[[101 113 108 141 117 103]
 [103 120 123 147 114 128]
 [103 116 111 143 114 145]] 117

[[112 149 105 112 116]
 [147 115 149 146 152]
 [136 128 135 136 143]] 112

[[123 114 141 140 111 108 107]
 [120 156 118 124 113 121 150]
 [137 146 116 115 133 130 139]] 108

[[126 127 128 131 129]
 [139 121 118 148 137]
 [119 101 157 152 132]] 131

[[129 120 136 135]
 [135 120 136 123]
 [103 123 133 123]] 136

[[140 157 127 136]
 [123 123 129 119]
 [139 134 135 133]] 127

[[144 131 117 121]
 [134 134 124 158]
 [106 122 147 133]] 117
---
[[135 121 138 140 120 149 121]
 [131 134 118 125 122 107 133]
 [140 128 134 126 138 108 124]]	125, 149

[146 157 119 152 113]	119, 157

[114 150 136 146 136 152 147]	146, 152

[126 155 128 137 122]	128, 155

[[105 119 117 124 114]
 [146 149 137 132 146]
 [118 148 126 134 135]]	137, 149

[117 125 144 149 142 129 131]	149, 149

[[106 110 101 117 122]
 [113 117 154 143 113]
 [107 114 119 122 125]]	154, 154

[143 104 124 155 121]	124, 155
---
[[126 118 147 114 151 145 120]
 [146 139 134 155 116 150 117]
 [137 152 132 135 152 112 108]]: 118

[[107 138 145 126 122 132]
 [106 149 125 132 129  99]
 [152 127 122 116 147 118]]: 138

[[126 140 118 156 151]
 [123 133 118 128 146]
 [127 129 122 119 139]]: 140

[[155 148 117 116]
 [120 102 127 145]
 [143 134 130 132]]: 148

[[147 150 114 130 138 124 140]
 [120 133 135 125 106 147 136]
 [133 143 130 117 118 115 113]]: 150

[[132 140 129 129 131 120 123]
 [111 136 124 139 129 134 122]
 [134 131 114 125 139 139  99]]: 140
---
(125, 130, 140, 108, 101, 126) Out: 125, 126
((154, 143, 135, 126, 132), (120, 140, 157, 136, 146), (112, 121, 136, 132, 119)) Out: 154, 119
((148, 115, 125, 114, 147, 130), (141, 127, 103, 125, 123, 138)) Out: 148, 138
(107, 120, 111, 122, 117, 118) Out: 107, 118
((156, 123, 140, 125), (114, 127, 110, 156), (140, 126, 136, 138)) Out: 156, 138
((127, 123, 130, 144), (130, 128, 149, 128), (129, 133, 131, 124)) Out: 127, 124
---
[[124 120 133 136 128 128]
 [122 123 140 140 128 133]
 [135 132 132 130 133 141]
 [136 136 116 120 141 147]
 [124 120 145 145 125 128]
 [116 123 101 105 116 111]] | 133

[[135 133 131 131 131 134 136 136 133 134 132 134 131]
 [150 139 139 132 130 131 131 129 134 133 129 133 138]
 [130 134 136 144 134 134 133 134 131 131 136 133 131]
 [134 131 132 131 131 135 138 131 133 134 133 135 131]
 [134 133 146 136 133 134 130 132 134 133 131 131 138]
 [133 136 130 135 133 131 136 142 131 132 134 134 132]
 [135 137 132 132 136 130 133 131 133 133 135 136 137]
 [134 134 133 132 135 132 132 136 136 136 133 133 137]] | 138

[[121 141 141 130 128 141 125 115 133 137]
 [135 111 124 134 133 121 135 135 130 122]
 [137 112 112 126 137 112 139 146 125 114]
 [130 133 117 116 127 120 130 138 120 119]
 [135 116 140 136 112 137 124 121 134 133]
 [138 111 109 125 138 107 141 147 124 113]
 [123 135 156 140 119 154 120 103 141 149]
 [126 121 155 147 117 150 119 106 142 146]
 [126 142 116 113 130 121 130 136 119 122]
 [126 139 135 126 128 135 128 120 130 133]] | 122

[[136 111 107 132 127 106 138 126 141 140 132]
 [118 121 126 139 144 124 119 127 130 123 115]
 [133 124 121 128 133 119 136 132 129 131 125]
 [116 123 119 141 146 117 115 118 139 120 114]
 [120 114 116 141 141 115 121 124 138 128 119]] | 115

[[134 123 117 127 131 115 139]
 [135 102 111 138 128 110 133]
 [107 120 124 146 152 122 108]
 [115 128 127 141 151 124 115]
 [130 118 120 135 138 118 131]
 [116 117 112 144 145 111 114]
 [129 105 115 141 133 115 127]
 [140 107 110 133 125 109 140]
 [135 118 117 131 131 115 137]] | 133
---
[120 136 136 155 105 116 110] ⇒ 155

[153 103 133 150 107] ⇒ 133

[118 114 117 108 112 105 143] ⇒ 108

[131 140 149  99 104] ⇒ 149

[112 123 139 144 119 140 153] ⇒ 144

[129 103 119 130 133 128 152] ⇒ 130

[[134 136 108 143 139]
 [121 117 136 107 138]
 [125 124 114 114 128]] ⇒ 136

[117 115 116 149 156] ⇒ 116

[106 148 121 126 124 137 128] ⇒ 126
---
[[146 132 120 125 111 112 127]
 [136 127 126 133 110 105 120]
 [133 140 147 149 126 125 132]] | 126

[[115 124 119 126 125 114]
 [149 140 145 134 137 146]
 [134 135 134 132 132 130]] | 132

[[123 119 109 124 113 110 128]
 [124 133 148 121 149 133 133]
 [138 115 124 140 147 116 109]] | 147

[[131 127 136 129 128 120]
 [150 125 120 119 137 149]
 [145 122 118 128 122 124]] | 128

[[128 129 130 128 128 128 128]
 [103 123 110 128 146 121 137]
 [127 129 127 128 129 128 126]] | 129

[[134 141 140 119]
 [115 131 120 117]
 [139 110 127 155]] | 110

[[114 139 117  99 116 124 145]
 [153 127 125 141 108 106 119]
 [131 134 118 121 126 128 145]] | 126

[[120 123 118 105 132]
 [130 126 120 115 125]
 [136 123 151 143 148]] | 151

[[142 123 119 136 133]
 [126 106 140 150 131]
 [149 113 125 140 144]] | 125
---
[129 131 101 147 133] value 147, 101

[154 152 142 132 130 135 143] value 154, 130

[[119 134 118 138 122 125 131]
 [139 105 132  99 127 114 113]] value 139, 99

[135 149 147 135 134] value 149, 134

[157 138 115 105 104 117 129] value 157, 104

[112 116 152 134] value 152, 112

[[105 133 126 116 128 127 151]
 [127 128 128 128 129 128 127]] value 151, 105
---
[[106 122 122 129 117]
 [149 143 142 148 119]
 [148 125 126 109 154]] | 122

[[126 130 117 140 136 132 152]
 [124 132 129 123 139 131 134]
 [137 127 126 135 135 133 148]] | 130

[[125 125 132 122 145 153 133]
 [130 105 125 129 131 132 148]
 [128 128 128 127 128 128 128]] | 125

[[121 146 128 106 128 128 116]
 [125 125 125 128 128 123 128]
 [121 137 128 112 128 124 118]] | 146

[[125 139 121 130 151 143 125]
 [115 131 116 137 148 140 125]
 [120 138 116 130 155 136 126]] | 139

[[122 146 120 144 145 132]
 [106 141 121 130 149 138]
 [124 132 124 135 136 133]] | 146

[[154 146 123 139]
 [117 122 129 120]
 [113 115 127 121]] | 146

[[145 135 127 120]
 [132 130 151 140]
 [133 130 150 143]] | 135
---
Input: (120, 106, 107, 122)
Output: 122
Input: (106, 154, 134, 117, 157, 135, 120)
Output: 120
Input: (130, 126, 105, 122, 144)
Output: 144
Input: (102, 120, 143, 136)
Output: 136
Input: (129, 117, 120, 157, 146)
Output: 146
Input: (127, 115, 106, 124, 135, 121)
Output: 121
---
[125 141 129 157 113 119]: 119
[125 101 144 133]: 133
[129 148 120 121 113 102]: 102
[137 157 103 139 138]: 138
[142  99 131 133 128 114]: 114
[137 114 156 140]: 140
[136 121 155 147]: 147
---
[[124 127 124 151 127]
 [130 133 132 143 135]
 [120 120 123 131 119]] ⇒ 124

[[141 111 126 125 123]
 [112 132 123 136 120]
 [129 119 130 103 126]] ⇒ 126

[[133 142 125 144 134]
 [ 98 136 120 105 131]
 [125 105 139 133 122]] ⇒ 125

[[154 127 104 151 153]
 [140 131 145 139 121]
 [110 114 147 156 108]] ⇒ 104

[[144 104 118 148 134]
 [121 144 138 113 131]
 [126 114 119 152 117]] ⇒ 118

[[130 133 157 128 129]
 [131 134 120 121 156]
 [131 127 128 114 121]] ⇒ 157

[[139 102 126 110 104]
 [132 120 126 132 122]
 [121 151 152 131 128]] ⇒ 126

[[125 137 143 122 123]
 [128 138 155 129 130]
 [128 108 118 133 134]] ⇒ 143

[[131 126 133 133 125]
 [104 136 128 129 118]
 [142 128 131 130 143]] ⇒ 133
---
[107 116 110 139 111] → 111
[145 134 100 112 107] → 112
[129 128 153 126 124] → 128
[139 127 125 106 133] → 127
[144 119 152 127 121] → 127
[115 139 111 106 136] → 115
[142 140 146 124 153] → 142
